Some points:
  -0.9   0.1  -0.3  -0.9   3.3  -2.4  -1.0  -0.6   0.7   1.4   0.5  -0.7  -0.7   1.9  -0.1  -1.5   1.1   0.5   0.2   0.4  -1.4  -0.1  -2.5   0.3
   0.5   0.9  -0.6   0.6   0.2  -0.5  -0.5  -0.5  -0.1  -1.3   0.2   0.1  -0.1   0.9  -1.1  -0.2   0.5  -0.3  -0.2  -1.1   0.2   0.1  -0.8   0.2
   0.1   0.5  -0.9   1.2  -0.1   0.2  -0.6  -0.1  -1.0  -0.7   0.4   0.1   0.8  -0.5   0.4  -0.1  -0.4   0.2  -0.2   0.2   0.7  -1.2   0.9   0.9
   0.6   1.3  -0.7   0.5  -0.5  -0.8  -0.2   0.0  -0.3  -1.2   0.0   0.8   0.0   0.7  -0.2  -0.7   0.2   0.5  -0.2  -1.2   0.5   0.6  -0.4  -0.2
  -2.5   0.2   1.6   1.1  -0.9   2.7   0.0   1.4   2.0   0.8  -0.4  -0.3  -0.5   0.4   1.1   1.2   1.0  -0.2   0.5  -0.4  -1.2   0.0   0.0   1.7
  -1.6  -1.2  -0.5   0.4  -2.2  -0.2   1.5  -0.6  -0.5   1.3  -1.1   1.7  -0.4  -0.7   0.2   2.2   0.7  -1.3   1.6   0.6   0.8  -0.3  -0.3  -1.4
   0.0  -1.9   0.1  -1.2   1.3   0.3   0.3  -0.6  -0.8   0.0  -0.5   0.5  -0.1   0.5  -1.6  -0.3   0.1  -0.3  -1.1   2.1   0.5   1.0   1.1  -0.2
  -1.1  -1.6   0.3   1.1   1.6  -0.3  -1.6  -0.4  -0.5  -0.5   1.3  -1.3   0.9   0.2   0.0   0.8   2.2  -1.4  -1.5  -0.6   0.9   0.2  -1.8   0.4
   0.8   0.6  -0.4   2.4   2.1  -0.3   0.6   1.7  -0.5   0.3   1.7   0.0  -2.4  -1.6   0.9   1.2  -0.6  -2.3  -0.6   0.3  -1.3   2.5  -2.0  -0.3
   0.7  -0.9  -0.6  -0.7   0.4  -0.1   0.3  -1.5   1.0   0.3  -1.0  -0.3   1.1   0.8   0.4  -0.5  -0.2   0.8   1.1   0.1  -0.1   1.4   0.2  -0.7
  -0.8  -1.6   0.7   0.0   0.2   1.0   0.4   1.0   0.6  -0.4  -1.4  -1.6   0.3  -1.2   1.4  -1.5   2.1  -0.7  -0.4   0.7  -1.7  -1.0   1.2  -1.0
  -2.4  -0.1   2.4   0.7   0.1   2.0   0.2   0.3   1.2   0.7   0.4   1.2  -1.0   0.8   1.4   2.3  -0.2  -0.1  -0.2  -0.9  -1.7  -0.4   0.5   0.9
  -4.0   1.0   0.1  -0.3   0.6  -0.2  -2.6  -1.1   2.0  -0.3  -0.4   1.9  -2.9  -3.1   0.3   2.0  -0.2  -0.5   1.6  -1.9   1.2  -1.3   0.8  -0.6
  -1.6  -1.9  -1.2  -0.2   0.0   1.3   2.0  -0.9  -0.1   0.1  -1.2  -0.2   0.3   0.8   0.3  -1.5  -1.4   1.0  -0.7   1.4  -0.9   0.8  -0.7  -0.7
   0.6   0.8  -0.5   0.1   0.1  -0.7  -0.6  -0.2  -0.1  -1.2  -0.3   0.3   0.1   0.7  -1.1  -0.5  -0.1  -0.2  -0.5  -0.6  -0.1   0.2   0.0  -0.2
  -0.1  -0.4  -0.5   0.0  -0.5   0.2  -0.6   0.2  -1.3  -0.6   1.6  -0.5   0.1  -0.6   0.1   0.4   0.5   0.3  -0.2   0.2   0.5  -0.6   0.4   1.2
   0.1   0.3  -0.9   0.7  -0.7   0.2  -0.2  -0.1  -1.2  -0.2   1.4   0.2   0.4  -0.3   0.3  -0.2  -0.4   0.5  -0.6   0.0   0.5  -1.6   0.9   0.7
   1.7   0.2  -0.6  -1.4   2.4   0.7   0.6  -0.7  -0.8   1.9  -2.6  -3.9  -1.2   0.6   2.2   0.7  -2.1  -0.8  -1.5   0.5   1.0   0.1  -0.8  -0.8
   0.6  -0.7   0.6   0.2   0.1  -0.3   2.2  -0.2   1.7  -0.9   0.6  -2.7  -1.2  -2.1   1.0  -1.4   2.4  -0.5  -0.9  -1.4  -0.1   1.2   3.4   0.3
   0.2   1.4   0.2  -0.7  -0.3  -0.8  -0.4   0.0  -0.7  -1.2  -0.7   0.1   0.1   0.9  -0.9  -0.5  -0.3   1.0   0.1  -1.0  -0.7   1.8  -0.2  -0.5
   0.2  -1.8  -0.4  -0.8   0.9  -0.4   1.1  -2.5   0.4   0.9   0.1   0.0  -0.3   1.1   0.1  -0.1  -0.2   0.7  -0.7   0.9  -0.4   1.5   0.4   0.5
   0.0   0.2  -1.1   0.8  -0.3   0.6  -0.6   0.3  -0.9  -0.3   0.8  -0.1   0.3  -0.3   0.0  -0.2  -0.3   0.5  -0.2   0.2   0.4  -1.3   1.1   0.8
  -0.5  -2.0   2.3  -0.3   0.9  -0.4   0.5  -1.1  -0.1  -0.6  -1.7   0.8  -0.7  -0.8   1.9  -1.2  -0.3   0.1  -1.1   1.2  -1.5   0.1   0.3   0.5
  -0.3  -0.7   0.0  -0.5   0.5   1.1  -0.8   0.3  -1.3   0.4   0.3  -0.9   0.1   0.0  -1.2  -0.5   0.1   0.4   0.1   1.6   0.3  -0.8   1.2   0.8
   2.3  -0.9   0.7  -1.0   0.9   0.3  -0.1  -1.2   1.3   1.6  -0.3   0.6   0.0  -0.6  -0.9   0.5   1.3   2.3   0.7  -0.2   0.9  -0.1   0.1   0.4
   0.7   0.6   0.2  -0.7   0.5   0.0   0.0  -0.8  -0.8  -0.7  -0.2   0.3  -0.5   1.0  -1.9  -0.4   0.6  -0.3  -0.6   0.4   0.1   0.4   0.2  -0.1
   0.6   1.2  -0.6   0.3  -0.3  -0.7  -0.4   0.1  -0.2  -0.9   0.0   0.6  -0.3   1.1  -0.8  -0.6   0.0   0.2  -0.2  -1.3   0.0   0.2  -0.1  -0.1
  -0.5  -1.0   0.2   1.0  -2.3  -0.5   1.0   0.9   0.9   2.9  -0.9   1.2   2.1   0.0  -0.7  -0.8  -1.2  -2.1   0.2  -1.0   0.9   0.0  -0.2  -0.4
   0.0   0.2  -1.0   1.4  -0.2   0.7  -0.1  -0.2  -1.0  -0.6   0.9  -0.1   0.5  -0.2  -0.1  -0.2  -0.4   0.1   0.3   0.0   0.6  -1.3   0.8   0.7
   1.5   0.4   0.1  -1.5  -0.9   2.1  -0.8   0.5   1.3  -1.8   1.0   0.4   0.8   0.5   0.4  -1.8  -1.8  -2.1   1.0   2.3   0.2   0.6   0.2  -1.6
  -1.4  -1.0   0.2  -0.5   0.4   0.4  -1.4   1.2  -1.7  -0.4   1.8  -1.8   0.3  -1.1  -0.2   0.7   0.9   0.8   0.0  -0.4   0.3   0.3   0.0   0.5
   0.0   0.2   0.2  -0.3  -1.3   0.3  -0.5  -2.5   0.5   3.2  -0.3  -0.5   1.5  -1.9   0.2   2.2  -0.2   1.8   0.5   0.6  -1.5  -0.5  -0.8  -1.7
  -0.1   0.0   0.0  -0.4  -0.1   0.0   0.9  -0.8  -0.3  -0.4  -1.4   0.5  -0.6   0.9  -0.3  -1.0  -1.1   1.7   0.2  -0.1  -0.7   2.2  -0.3  -1.0
   1.1   0.3   0.9  -1.0   0.2  -0.5  -0.1   0.0   0.8  -0.1   0.3   0.1   0.0   0.5  -0.4  -0.4  -1.0   2.0   1.5  -2.1  -0.2   0.6   0.3  -1.9
   0.3  -0.1  -1.0   0.8  -0.6   0.1  -0.3  -0.1  -1.1  -0.6   1.3  -0.2   0.5  -0.2   0.0   0.2  -0.7  -0.1  -0.3  -0.2   0.0  -1.5   1.1   0.8
   0.1   0.4  -0.9   0.9  -0.5   0.8  -0.8  -0.1  -1.0  -0.4   0.3  -0.1   0.4   0.1   0.1  -0.6  -0.3   0.3   0.3   0.6   0.4  -1.3   0.6   1.3
   0.7  -2.0   1.3   0.7  -2.8  -1.1  -0.9   0.1   0.9   1.8  -0.7   0.5  -1.5  -0.9  -0.3  -0.6   1.0  -1.3   1.6  -1.5  -0.1   0.2  -1.5  -0.4
  -0.6   1.0   0.6  -1.0  -0.2   0.0   0.7   3.1   0.9   2.5   0.8   1.6   3.6  -1.8  -1.4   0.1  -1.3  -0.2  -0.4   0.8   2.1  -0.1   1.4   2.1
  -0.2   0.9   2.7   1.7   0.1  -3.4   0.3   1.3   2.0   0.3  -0.2  -0.8  -0.4   0.2   0.7   1.1   0.0   0.6   0.0   3.1  -0.9  -0.4  -0.5  -1.4
   0.7   0.8   0.0  -0.8   0.0  -0.7   0.0  -0.9   0.5   0.3  -0.5   0.2   0.1   1.3   0.6  -0.4   0.1   1.4   1.2  -1.0   0.0   1.8   0.6  -1.1
  -0.4   0.0  -1.0   0.2  -0.1  -0.7  -0.7  -0.3   0.0  -1.1   0.7  -0.5  -0.4   1.3  -1.3   0.0   1.7  -1.2  -2.2  -0.2   0.5  -0.1  -1.8   0.1
   0.8   1.0  -0.9   0.0  -0.5  -0.9  -0.5   0.2  -0.1  -1.3  -0.3   0.8   0.1   0.9  -0.2  -0.1   0.4   0.7  -0.7  -1.1   0.1   0.4  -0.7   0.0
There is one direction along which these points spread out most. Take the direction at right angles to it along which they spread out most. Go by this last direction. Where along it does each point below lie, from 0 to 99? The average is 50, and the first point in the table lies past the average. One standard deviation of the points above along it is 16.
  -0.2   0.6  -0.7   1.2  -0.6   0.5   0.0  -0.2  -1.0  -0.5   1.1  -0.2   0.6  -0.4   0.0  -0.3  -0.3   0.3  -0.1   0.3   0.7  -1.1   0.8   0.9 28
   0.9   0.0  -0.3  -0.7   0.2   0.8   0.2  -0.7   0.6  -0.5   1.0   0.5   1.0  -0.7  -1.4   0.0   0.2   0.2  -1.3   1.6   1.7  -1.5  -0.4   0.1 34
   0.0  -0.9   2.0   1.7  -1.3  -2.7   0.0   1.5   1.3   0.5  -0.4  -0.8  -1.0  -0.2  -0.5   1.5   0.3   0.1   0.8   0.6  -0.6  -0.1  -0.6  -0.6 70
   0.3   2.3   0.3   1.0   0.9   0.9   1.7   1.6   0.2   1.9  -0.1   1.5  -2.3  -0.4   1.7  -0.5   0.0  -1.9  -0.8   0.0  -0.5   0.9  -2.1  -1.4 67
   1.5  -1.1   0.8  -1.7   0.4   0.3  -0.2  -0.1   0.9   1.0   0.1   0.5   0.9   0.7   0.0  -0.2   0.5   1.3   1.8  -0.7   0.6  -0.2   0.6  -2.0 61
   0.1   0.7  -0.6   0.3   0.0   1.5  -0.1   1.4  -1.1  -0.4   0.3   0.5  -0.2  -1.4   0.6   1.5   0.4  -0.7  -0.7  -0.3  -2.8   1.3   0.9   2.2 42
   0.7   1.5  -0.8   0.4   0.0  -0.7  -0.2  -0.2  -0.2  -1.1  -0.1   0.7   0.3   0.7  -0.7  -0.3   0.3   0.0  -0.2  -1.3  -0.4   0.2   0.0  -0.2 36
   0.2  -0.4  -1.0   0.4   0.1   0.5  -0.9   0.4  -0.8  -0.4   0.6   0.2   0.5  -0.3   0.2  -0.1   0.0   0.3  -0.2   0.8   0.6  -1.0   1.1   1.0 31
   0.7   1.6  -0.3   0.2   0.2  -0.5  -0.2  -0.4   0.0  -1.0  -0.4   0.3   0.1   1.1  -1.3  -0.2   0.0   0.0   0.3  -1.3  -0.1   0.8   0.0   0.2 38
  -0.6   0.0   0.2  -0.1  -0.4   1.1  -0.6  -0.4  -2.1  -0.7   0.1  -0.4   0.6   0.8   0.0  -0.6  -0.4  -0.1   0.9   1.2  -0.3   0.0   0.2   1.0 37
   0.4   0.8   0.2  -2.3  -0.3  -0.2   2.7   1.1  -0.1  -1.1  -1.5  -0.5   0.6  -0.7   0.5   0.7  -1.2  -1.5   1.4  -0.1   0.8  -2.1  -1.1   0.1 51
   0.6   0.3  -0.3  -2.6  -0.3  -0.7   1.8   1.4  -0.2  -0.6  -1.4  -0.2   0.0  -0.1   1.3   0.7  -1.6  -0.6   1.0  -0.2   0.8  -2.0  -1.4   0.3 52
